-0.049  -0.117  -0.130   0.067   0.025  -0.090   0.129 yields 0.025
  1.0  -14.9   -9.7   -0.2   13.4 yields -9.7
 146.05   166.55  -119.40    20.09   -55.22    28.39 yields 20.09
 177.80   -65.06   -40.92  -156.66 yields -65.06
 0.5   0.0  -1.1   1.5  -0.7 yields -1.1
 -56.80   -33.36  -138.78    96.50 yields -33.36
-16.236  -19.703   14.545  -10.825   -0.775    3.031 yields -10.825
-1.7  -0.8   0.6   0.3   1.1   0.1   0.2 yields 1.1
  8.8    6.3    2.9  -12.6   -2.2   19.8    5.4 yields -2.2
---
[[-25.7  17.9   1.3  -5.1 -33.5  -9.6]
 [-41.0   5.5  61.6 -53.9 -63.5 -68.2]] ==> -5.1

[ 22.1  -2.9   0.5 -45.0 -42.5 -55.9  14.0] ==> -42.5

[-28.8  21.2  10.0   8.8  57.5 -17.7 -41.5] ==> 57.5

[ 42.5  44.7  30.5  -6.5 -60.2 -44.8  23.1] ==> -60.2

[18.4 43.9 55.9  6.7 17.7] ==> 55.9

[ 42.8 -28.2  29.9  46.7  62.0  34.5  -1.1] ==> 62.0

[ 52.3 -16.1 -41.2  39.1  44.4] ==> -41.2
---
((0.02, 0.17, 0.19, -0.02, 0.12, 0.17, 0.10), (-0.19, 0.22, 0.11, 0.07, 0.19, 0.18, 0.16)) ==> -0.19
((5.5, -15.7, -1.1, -3.8, 12.8, 3.7, 6.2), (10.7, 3.5, 9.3, 8.5, 7.9, -11.5, 3.5)) ==> -15.7
(7.74, -5.18, 17.38, -9.91) ==> -9.91
(16.2, -9.5, -2.4, -11.0) ==> -11.0
(-9.9, -91.0, 125.9, -42.5, -131.5, 53.5) ==> -131.5
((-1.63, -0.68, -1.13, 0.56, -0.64), (0.44, 1.18, -1.31, 0.16, -0.55)) ==> -1.63
((-209.72, -111.88, -125.51, 182.22, -165.27), (21.66, -94.86, -161.44, -59.55, -118.56)) ==> -209.72
(-0.166, -0.180, 0.107, -0.172, -0.144) ==> -0.180
---
[[ 11.9  10.4 -28.2 -12.6 -16.0   9.6  40.9 -13.3  29.0]
 [ 12.1  32.5  42.5   5.1  19.3  -7.0  13.5  -5.5 -19.3]
 [  6.0   9.1  21.3   7.7   8.9  -6.8   1.4  -4.2 -10.2]
 [ 11.5  51.2  53.5  -3.8  25.3  -6.9  22.2  -2.0 -25.0]
 [  0.4  -0.6  -4.9  -2.3  -1.6   2.2   2.2   0.7   2.6]
 [  7.4  12.0  24.7   8.3  10.5  -6.9   2.6  -4.7 -11.6]
 [ 10.4  21.0  33.9   8.2  14.7  -7.3   7.9  -5.8 -15.4]
 [  0.0  -0.1  -2.4  -1.3  -0.9   1.1   1.1   0.4   1.6]
 [  0.1   0.0  -0.5  -0.2   0.0   0.0  -0.1   0.0  -0.1]
 [  8.6   3.1 -23.1 -11.5  -9.5   8.9  24.6  -3.2  17.0]
 [ 11.1  24.5  36.7   7.5  15.8  -7.3   9.6  -5.9 -16.8]
 [  1.9  -1.0 -10.6  -5.2  -3.6   4.9   6.2   1.0   6.0]] >> 11.9

[[ 22.2 -20.7  11.9   5.1 -59.8 -29.3 -64.7  12.1 -21.8  32.4 -26.1 -18.4
   62.1 -42.8  -3.8 -22.7]
 [  5.8  30.7 -13.0   8.7 -55.1 -25.2 -36.4  67.8 -65.1  46.8   4.7  31.0
  -51.9 -22.7   9.0  23.4]
 [  8.3  66.3   8.4  44.5 -65.1  38.5  62.3 -39.5 -62.5  24.8  38.1 -13.9
  -32.0  50.3  -5.2 -66.7]
 [-27.4  -8.3 -45.7  19.6 -26.0 -52.7  52.3  62.6 -41.4  -1.8   3.3  58.7
   -7.2 -63.7 -28.0  63.4]
 [-14.9  36.0  27.1  -0.9  26.1  23.9 -52.1 -50.9 -58.5 -27.8 -57.3 -58.1
   24.8  48.0 -59.9 -10.0]
 [-44.8  -6.7 -67.9 -51.3  42.3  42.8 -53.9 -15.4 -24.7 -60.9 -23.0 -33.8
  -50.0 -31.8  35.4  67.0]
 [ 18.9  28.5 -59.9  37.6 -20.7 -56.9  63.1 -63.6 -48.1 -22.3 -15.6  19.2
  -45.3  -5.9  59.0 -33.6]
 [-52.9 -10.6 -16.4  51.2  57.2  49.8  45.7  16.5  12.2  31.1  43.7  -8.7
  -44.9 -55.5 -50.9  11.5]
 [-52.2 -66.0  50.5  44.3  39.8 -37.8 -42.4  21.4 -32.8  47.2   9.6 -44.6
   26.9  63.5  56.7  44.9]
 [-30.1  37.8  44.4   8.3 -27.9  65.5 -58.9 -36.7 -22.8  49.1 -48.8  56.8
   17.1 -49.0 -39.0  61.6]
 [-51.3 -18.1 -57.0  14.4  59.5 -63.5  -5.5   3.1   3.6  25.1  50.2 -65.1
   17.2 -47.7  53.3  -7.3]] >> 22.2

[[  6.2   2.4   3.5   0.3   1.4  -1.5]
 [ -7.3   0.4   8.1   7.5   7.6  -7.9]
 [ -2.3  -2.2   7.3   4.5  -1.9  -7.0]
 [-27.4  34.3  58.2  28.1  42.6  32.8]
 [  5.2  -7.2   7.0   0.4  -0.2  -1.7]
 [  7.0   0.8   2.6  -4.6  -0.4  -1.1]
 [ -7.0  -9.4  10.1   4.0   5.3   7.7]
 [ -2.9  -1.3   6.6   5.0   4.5  -4.1]
 [-10.7   7.1  -7.3 -10.6  -5.8  -1.6]
 [  8.1  -5.2  -0.5  -1.9  -8.6   0.0]] >> 6.2

[[ -2.4  16.7   8.5  36.0 -20.3  13.3  32.6]
 [ 12.1   2.5  -4.8   6.7 -18.2  -0.4  26.1]
 [ 15.1   6.6  -4.6  17.7 -23.9   1.2  37.0]
 [ 27.8  10.2 -11.6  22.3 -20.2  -5.5  42.0]
 [ 32.1   5.7 -14.0  20.2 -30.3  -6.4  52.1]
 [  5.4   6.2   0.0  15.7 -10.7   2.6  18.9]
 [ 11.8  36.9   1.6  21.2 -45.2  18.9  65.7]
 [  4.9  22.8   2.3  20.4 -17.6  10.0  31.4]] >> -2.4

[[-16.2  20.0 -52.7  28.3 -18.1 -21.5  51.1  15.6]
 [ 21.0  31.4  41.5  23.1 -34.5 -27.4 -24.1 -32.2]
 [ 42.3 -16.7  15.3 -35.0  -3.6 -20.6  37.9 -25.2]
 [-70.8  29.2  25.8 -34.1  16.6   6.5  32.1 -33.6]
 [ 27.8  33.6 -32.6 -28.1  26.0  25.4 -46.1  -0.6]
 [-18.4  23.4 -23.7   1.8  28.4  31.2 -10.3 -43.1]
 [-21.0 -21.2  -2.3  61.2  56.0 -40.7 -26.1 -25.3]
 [-27.7 -58.1  47.1  13.8 -15.2  46.8 -16.4  15.6]] >> -16.2
